In the data rows, the value 128 means zero.
Each row has a hidden score. How much does it go up from the first row of each pair to the second? 20 means little or no change, 40 a big rise and 0 a big fall. The score is a weighted sum of the row's numbers plus the product of two more (or one squared), each taken from its middle value.
[190 166 152 120 115 135 127 141 143 153 174 148 123  97 133 133]
[147 117 100  90  85 107 107 108 107 104 104 143 147 163 118 109] -> 24
[ 93  95 113 185 184 165 128 118 133 142 145 124 105  84 112 111]
[174 148 135 103 107 122 116 124 208 208 210  94  81  87 121 128] -> 18
[143 161 169 140 139 134 119 125 113 111 115 156 159 171 147 133]
[ 97  99 109 106 101 111 140 152 111 107 110 141 155 169 132 129] -> 22
[161 133 122  99 101 114 110 115 109 110 113 152 155 159 130 118]
[171 160 142 101 105 105 106 106 108 104  98 137 150 154 122 112] -> 22
[101  97 109 131 133 153 168 155 110 110 110 157 163 155 128 128]
[ 82  77  79  82  82 104 141 135 189 200 180  68  64  77  98  96] -> 7
[102  97 104 125 124 152 177 165 110 112 111 145 156 174 132 132]
[150 158 165 131 126 117 104 118 107 106 105 151 155 156 131 120] -> 15
[167 179 160 117 121 126 118 122 114 112 120 161 164 158 134 118]
[ 90  85  84  95  93 113 156 147 106 103  97  73  72  86 164 220] -> 12
[131 155 163 149 148 118 110 115 127 134 141 146 121  91 116 121]
[102 127 131 182 179 136 114 114 105 107 103 147 161 154 129 114] -> 17
[ 96 111 118 179 180 151 114 120 107 107 106 141 153 157 124 124]
[113 138 141 165 170 133 110 114 105 110 110 142 156 161 122 116] -> 19
[108 127 139 199 197 148 118 115 115 113 116 165 158 111 113 116]
[149 174 170 146 142 130 116 129 114 111 117 147 159 169 139 129] -> 22
[ 92  85  91  99  99 120 156 154 107 107  97 149 154 147 119 114]
[113 125 136 190 195 153 128 130 112 111 128 127 128 127 128 128] -> 17
[181 169 151 110 111 107 110 117 210 207 188  78  72  82 111 122]
[171 152 130 111 113 122 124 134 117 114 123 157 159 172 147 138] -> 21
[ 94  85  91  95  94 113 150 146 106 105  99 139 147 153 123 104]
[170 174 158 121 111 103 104 109 123 128 123 136 123  88 106 112] -> 16
[101 104 116 135 140 159 171 157 112 111 117 152 128 127 128 128]
[ 98 109 122 179 178 166 125 130 110 107 104  86  77  97 184 231] -> 12
[ 97 100 105 103  99 125 169 158 108 109 108 149 159 158 135 123]
[169 160 150 104 104 101  99 106 104 128 128 127 128 127 128 128] -> 8
[ 89  90 102 161 160 150 119 121 105 103  96  66  68  87 160 219]
[156 148 132 100 101  97 101 103  99 100 100 136 151 149 107 104] -> 9
[145 156 158 116 116  98  98 104 104 104  96 144 128 127 128 128]
[172 164 152 108 108 112 115 118 108 107 115 141 156 159 132 120] -> 18
[130 160 160 153 153 125 100 116 108 111 104 147 158 157 124 117]
[ 88  88  87 114 111 130 166 139 105 103  96 153 157 126 110 103] -> 24
[178 150 131 110 107 124 110 119 112 113 114  89  88 133 205 206]
[103 114 110 121 124 151 173 163 116 112 120 155 160 169 144 139] -> 25
[101  97 110 178 180 146 110 114 106 104 102 140 155 152 120 108]
[128 152 172 164 167 129 103 115 214 207 191  86  72  83 113 117] -> 19
[114 130 136 142 141 103  91  95 107 111 105 142 133 127 128 128]
[156 123 114  98  97 112 105 110 109 104 102  94 100 173 181 147] -> 39
[ 96  91  98  98  96 117 142 140 109 109 107 167 161 133 117 123]
[161 129 106  93  90  96  97 103 192 174 140  68  62  80 105 106] -> 21
[101  96 101  99  98 117 136 145 109 111 100 151 160 159 124 120]
[ 96  98 102 118 120 142 168 149 108 106 105  86  69  92 167 231] -> 17
[157 130 123  92  97 120 111 117 191 176 153  84  73  84 112 113]
[ 96  92 104 158 157 159 141 123 108 106 106  76  72  97 182 229] -> 22
[ 78  71  79 124 122 137 135 112 122 132 119 127 128 127 128 128]
[103 110 108 109 111 139 175 168 205 208 213 101  84  89 135 128] -> 23
[155 176 172 140 144 121 112 128 116 115 132 163 158 111 121 124]
[ 90  88  89  93  96 112 141 144 106 106 102 141 155 154 116 120] -> 21
[179 181 167 117 122 118 121 123 112 112 112 157 165 162 136 128]
[126 147 149 143 139 118 106 113 106 107 101 135 154 158 121 115] -> 19
[ 95 103 117 171 168 140 106 102 106 100  96 131 144 162 117 108]
[ 95  91  93 105 106 131 167 154 109 109 108 166 157 120 118 113] -> 23
[161 164 151 107 112 113 112 115 129 139 144 137 114  89 118 116]
[165 147 125  94  93  90  89  94 118 124 116 141 128 127 128 128] -> 20
[ 93  91  92 128 121 142 152 144 106 106  97 133 149 158 115 116]
[173 180 169 126 129 127 112 125 115 110 112 162 128 127 128 128] -> 29
[107 109 127 173 177 179 169 157 178 187 204 120 103  91 132 134]
[122 150 159 177 176 128 108 103 117 118 124 155 134  93 109 110] -> 25
[122 138 157 180 177 128 105 108 179 187 185  95  81  84 112 114]
[143 145 132 105  94  97  94  96 103 101  98 146 150 118 102  97] -> 17
[148 125 113  97  97 111 115 115 110 109 114  83  81 144 204 178]
[148 156 155 125 124 121 107 111 110 107 105 147 158 153 121 121] -> 16
[180 171 149 108 108 108 106 109 206 196 172  76  76  83 117 107]
[ 96  95  96 116 114 140 166 151 152 162 173 109  89  83 113 117] -> 12
[103 124 131 161 159 124  96 112 104 104 101 129 144 158 118 109]
[102 114 117 177 186 159 139 127 110 110 114 151 162 160 127 118] -> 20
[160 136 125  99  97 114 104 117 112 106 110 148 156 160 128 128]
[ 91  89  99 100 102 121 165 154 107 108 101  82  72  87 167 223] -> 15
[169 164 154 102 108 105 109 104 208 199 175  75  71  82 108 112]
[108 113 119 111 112 137 177 169 113 116 121 102  87  97 179 255] -> 14
[157 122 106  84  86  95  88 100 101 103  91 113 123 175 127 105]
[169 171 157 118 116 125 125 123 114 115 120 171 169 132 129 123] -> 11
[159 156 144 106 107 102  97 104 102 101  99  63  70 117 185 198]
[168 150 135 102 102 115 112 119 110 108 106 141 154 164 127 128] -> 9
[ 98  96  93 108 105 134 173 159 167 176 180 106  88  81 115 110]
[ 96  92  95  90  95 118 151 140 109 105 106 136 153 161 127 115] -> 22
[167 167 154 115 118 114 118 120 111 109 111 144 154 161 130 126]
[ 96 104 123 179 175 149 121 115 106 108 105 144 153 160 127 118] -> 22
[102 115 125 183 180 139 113 115 105 108 105 148 128 127 128 128]
[103 105 122 177 182 136 103 109 104 102  97 146 151 153 119 109] -> 21
[169 185 171 124 124 116 114 122 125 126 128 127 128 127 128 128]
[161 145 134  95  90  93  87  94 134 148 144  94  86  77  91  98] -> 20
[106 112 121 120 121 145 184 170 116 115 121  98  78  95 178 248]
[ 95  86  96  91  87 109 135 138 106 105 100 146 154 154 117 113] -> 20
[142 159 152 132 132 104 104 109 105 102  99 137 150 158 118 111]
[ 79  71  85 104 107 131 148 136 142 128 128 127 128 127 128 128] -> 17
[ 88  88  88 121 113 139 152 135 104 104  99 143 143 160 124 110]
[100  93  98 104  97 120 157 158 110 108 109  75  74  89 170 227] -> 10
[135 167 177 168 171 132 120 125 114 111 109 148 158 166 139 119]
[ 91  92  94 121 130 140 155 139 103 105  97 127 128 127 128 128] -> 17
[177 180 168 120 123 116 112 122 215 210 197  89  83  86 118 122]
[133 161 156 138 140 123 114 116 111 111 110 157 165 142 123 123] -> 22
[153 131 125 110 111 125 122 128 115 112 120 159 162 172 148 135]
[164 144 120  99 104 116 115 117 109 110 113 127 128 127 128 128] -> 17
[138 110 106  96  96 106 102 112 108 105 100 135 150 167 117 113]
[ 86  86  99 132 133 144 156 139 167 180 179  91  81  80 107 128] -> 13
[107 114 123 192 187 148 122 123 143 153 128 127 128 127 128 128]
[ 97  91  99  94  99 111 141 134 108 105 105 142 157 157 124 118] -> 22
[106 118 116 113 110 140 181 165 113 112 121 158 165 127 128 128]
[ 95  95  99  91  93 114 139 144 110 109 128 127 128 127 128 128] -> 10
[103 107 106 110 113 121 158 158 112 114 127 151 159 171 139 136]
[105 122 140 194 197 145 124 126 190 194 206  95  85 127 128 128] -> 15
[101  91 101 155 147 154 134 125 108 108  98 137 154 159 129 126]
[137 162 156 135 131 115  98 110 105 105 101 157 160 141 123 119] -> 17
[179 154 131 108 112 124 122 136 114 114 125 159 168 158 138 132]
[175 184 166 125 121 125 122 130 113 113 121 143 159 173 140 132] -> 23
[ 98 104 124 162 160 121  99 102 101 102  93 137 149 149 105  94]
[183 169 154 106 108 120 109 118 109 107 118 149 163 163 139 124] -> 16
[161 138 122  97  92 111 108 114 107 107 101 137 146 162 121 121]
[ 98  97  99  97  99 119 155 152 109 106 109  79  77  89 164 228] -> 12
[174 166 154 113 112 128 122 129 114 115 121 154 160 173 152 139]
[ 92  92 108 115 120 145 157 155 108 110 112 159 163 142 118 116] -> 24
[164 136 122 100  96 113 118 121 112 112 114  93  83 122 212 214]
[134 152 154 136 143 119 112 114 110 107 107 142 155 156 126 121] -> 24
[112 122 147 215 215 175 134 128 140 142 158 144 128 127 128 128]
[118 137 145 153 155 123 106 112 107 102 105 127 128 127 128 128] -> 16
[ 91  81  91 117 118 142 160 142 136 145 148 111  97  85 102 106]
[ 92  84  91 100 101 132 171 149 128 135 138 122 109  87 106 106] -> 22
[109 103 119 104 106 128 150 153 115 116 119 156 163 170 128 128]
[133 165 173 184 184 135 117 118 168 180 183 107  91  85 128 128] -> 8
[101  90 105 114 121 142 172 162 111 108 109 147 162 156 131 118]
[108 107 113 123 127 157 192 173 145 155 176 137 115  92 128 126] -> 25
[ 97  96  98  93  94 113 131 133 109 108 107 136 151 157 120 110]
[126 153 164 171 164 129 108 107 210 202 182  76  72  83 104 118] -> 30
[ 98 104 122 184 183 166 147 140 192 198 204 106  82  85 125 118]
[ 90  87  95  90  89 104 139 128 106 106 104 141 153 149 128 128] -> 22
[127 159 165 188 181 140 124 131 120 120 134 176 165 116 130 131]
[104  99 105 101 106 116 142 143 111 109 117 152 155 167 140 126] -> 18
[101 104 106 107 106 133 171 167 186 196 198  99  86  87 122 123]
[ 98  97 119 177 176 161 129 132 112 110 114 151 162 127 128 128] -> 20
[ 96  95 111 175 176 147 118 117 103 101  98  68  68  88 162 230]
[ 92  87  92  95  93 115 149 145 105 105 104  71 128 127 128 128] -> 6
[176 154 132 104 102 108 110 109 185 173 150  75  68  81 105 109]
[ 98  99  98 101  98 126 172 160 184 193 191  95  80  87 120 120] -> 4
[ 93  85  94  89  84 112 149 139 107 102 102 137 152 152 118 106]
[110 136 140 181 182 147 122 118 109 110 102 150 159 160 129 122] -> 21
[155 176 180 138 134 118 116 125 112 109 122 147 161 163 139 123]
[ 99 104 101  97  96 117 144 144 112 108 128 127 128 127 128 128] -> 21
[149 176 165 136 134 119 101 116 180 188 188  92  76  83 108 108]
[164 130 121  99  91 118 103 115 108 107 100 138 153 165 129 121] -> 27
[ 88  82  88  91  95 105 148 137 102 102 107 137 151 151 115 110]
[189 181 158 119 110 124 123 127 204 207 209 102  85  87 130 137] -> 15
[108 104 110 116 112 140 170 167 114 112 118 154 159 172 145 130]
[149 121 113  99  96 111 115 117 110 108 114 127 128 127 128 128] -> 11
[ 92  84  87  91  95 109 157 145 104 105  90  80  69  89 160 217]
[113 134 141 177 177 137 120 114 109 111 112 155 156 157 132 118] -> 25
[ 98  88  96  95  98 114 153 150 104 107  96  77  69  87 159 227]
[150 120 118 101 106 116 114 112 112 108 109 143 154 171 143 125] -> 26
[ 87  95 101 172 171 132 103 103 101 100  95  63  65  89 165 222]
[ 91  82  93 135 131 149 144 130 105 102 101 127 128 127 128 128] -> 9
[ 98 101 112 144 144 152 145 138 110 111 122 148 157 170 133 126]
[101  96 101 122 113 153 172 158 113 110 117 155 160 157 129 129] -> 25
[166 172 158 117 113 110 106 116 193 176 158  73  72  79 115 111]
[169 188 171 126 137 124 118 125 117 120 131 173 147 105 123 122] -> 25
[ 93 104 119 175 174 139 108 114 108 103 101 138 152 151 112 108]
[159 160 142 105 104 107  94 102 104 101 103 141 153 151 120 110] -> 16
[175 177 160 114 114 120 108 117 111 128 128 127 128 127 128 128]
[103  98 111 127 124 154 183 161 131 128 128 127 128 127 128 128] -> 26
[158 129 112  87  86  90  90  94 181 166 134  62  62  74  93 103]
[164 137 122  99  97 115 121 120 108 111 113 152 158 166 141 125] -> 1
[159 136 113  87  92  98 102  95 105  98  89 118 140 161 119 105]
[175 148 127 104 102 115 110 115 108 113 112 166 166 130 122 114] -> 7
[107 108 119 113 110 136 184 172 152 161 179 134 111  90 138 129]
[136 161 166 146 148 129 115 123 112 113 115 140 160 171 142 127] -> 12
[ 97  93  90  92  97 117 161 150 106 109 100 133 153 164 124 123]
[114 134 148 199 195 159 126 133 115 112 126 167 166 162 144 138] -> 23
[179 158 136  98 101 112 109 118 168 177 181 100  82  81 112 116]
[ 87  81  89 121 118 132 134 126 105 102  92 131 145 156 117 100] -> 26
[166 128 110  94  89 102  94 107 105 103  95 142 150 159 120 109]
[179 172 151 104 105 113 106 115 213 206 189  82  72  82 119 122] -> 18
[128 159 171 176 174 135 111 117 125 129 139 138 125  91 119 118]
[ 86  77  84  83  82  94 115 118 101 100  88 126 144 159 110 105] -> 22
[128 164 178 179 178 132 114 112 178 185 193  98  90  83 118 118]
[147 112  99  91  93 107  98 112 109 106  95 131 141 167 126 115] -> 26
[104 111 114 172 172 171 156 140 114 111 113 156 165 161 134 127]
[158 132 124 100  99 114 116 117 109 112 113 145 156 163 131 120] -> 17
[164 138 123  98  99 110 109 109 108 109 103 138 148 166 132 115]
[ 98  95 103 107 112 135 170 164 168 128 128 127 128 127 128 128] -> 25
[103 117 127 148 152 108  91  87  97 100  79 129 145 142  98  91]
[102 104 115 166 161 163 141 136 113 115 116 152 155 171 145 128] -> 18
[ 94  90 100 107 111 135 168 157 168 176 186 106  89  84 114 111]
[171 165 133 103 107 110 107 113 108 108 108  81  76 112 194 215] -> 22
[103 117 124 186 192 160 125 124 112 110 108 143 128 127 128 128]
[183 162 147 114 113 129 124 127 117 116 127 169 165 165 145 142] -> 21
[104 109 120 111 103 130 161 157 115 112 118  96  77  93 128 128]
[ 92  92  92 111 107 131 157 148 106 105 107  72  71  87 159 226] -> 15
[177 169 147  99 105 107 102 116 155 163 128 127 128 127 128 128]
[ 88  84  90 135 138 145 132 116 106 104 104 146 151 127 128 128] -> 22
[ 92  92 101 158 161 142 125 123 107 105 108 132 147 168 128 120]
[164 147 137  94  95  99  91  98 110 111 110 143 138  96 104 103] -> 11
[102 101 105 106 107 129 155 152 115 115 114 173 167 133 132 132]
[140 160 152 122 125 121 105 114 108 107 114 134 151 163 127 118] -> 5
[ 99  97  99 110 111 139 169 146 107 108 107 141 150 167 134 128]
[108 118 135 172 173 133 109 112 109 128 128 127 128 127 128 128] -> 12
[172 147 133  99  97 111 104 111 108 106 101 147 152 156 119 115]
[143 115 107  96  99 114 109 118 111 111 106 134 149 171 138 121] -> 17
[ 94  91  97 120 119 151 173 149 113 112 113 166 151 108 113 116]
[182 158 146 105  98 115 113 112 207 194 169  79  76  84 119 125] -> 20
[102 112 118 205 201 171 138 130 161 170 179 111  96  84 118 126]
[127 162 175 184 185 146 121 131 117 116 122 178 173 148 130 138] -> 30
[119 140 146 176 175 138 111 119 110 109 108 167 164 136 122 123]
[ 97  96  94  95  96 115 150 143 141 146 161 127 104  85 119 111] -> 21
[ 93  88  93 109 102 126 156 143 108 107 103 126 144 173 132 118]
[ 93  94 109 186 186 167 138 124 153 166 171 100  88  81 109 113] -> 19
[165 137 119  95  96 119 113 111 107 106 104  84  81 139 200 186]
[ 97  95 101 102 100 123 167 153 106 106 101 147 155 156 124 113] -> 15
[175 162 146 103 108 111 107 111 110 104 109 151 160 153 124 116]
[100  98 107 105 108 136 173 161 201 203 201  83  80  85 123 117] -> 12
[173 157 141 109 100 117 111 113 107 107 105 140 155 166 136 122]
[ 89  82  96 107 109 137 162 150 106 107 110 136 154 158 124 128] -> 19
[102  97 110 166 159 162 145 134 109 108 112 150 160 158 129 122]
[161 130 112  97  96 109 101 116 106 105 104 141 157 156 127 114] -> 15
[173 164 151 110 106 111 106 112 157 165 171 106  90  81 109 112]
[141 165 162 138 141 109 105 106 130 132 140 134 116  88 106 111] -> 23
[164 147 134  96 101  99  94  99 104 100  90 127 128 127 128 128]
[ 91  89  98 117 114 146 173 157 125 134 139 135 120  86 112 115] -> 21
[154 184 163 137 140 129 112 119 112 110 117 153 160 154 132 119]
[ 97  93  95 100  94 124 159 148 110 109 113 141 154 166 136 119] -> 21
[172 152 124  96  93 103 109 112 171 177 183  94  81  82 114 109]
[178 174 164 104 107 112  98 113 203 192 170  79  68  82 117 113] -> 30
[115 140 151 171 167 127 109 112 107 108 128 127 128 127 128 128]
[159 178 173 140 139 136 120 132 115 112 124 154 164 165 144 129] -> 21
[172 172 165 116 124 127 118 128 114 115 115 162 169 159 138 130]
[ 97 100 102 107  98 130 173 162 179 188 188 100  84  85 116 123] -> 20
[ 98  96 104 100 101 120 157 147 114 108 111 151 162 155 135 118]
[174 150 132 107 102 120 122 126 114 112 117 153 158 161 128 128] -> 20
[106 118 122 167 169 126 104 101 104 105  94  72  76 146 180 157]
[ 85  76  87  83  86 105 152 134 100  99  93  85  97 174 142 124] -> 6
[118 141 149 180 185 142 120 127 112 111 121 151 169 159 132 125]
[163 176 171 133 131 120 113 111 111 113 112 171 164 121 120 125] -> 23
[131 141 155 147 148 115 103 117 109 109 114 151 159 157 127 128]
[101 100 120 181 178 165 129 132 112 109 108 127 128 127 128 128] -> 24
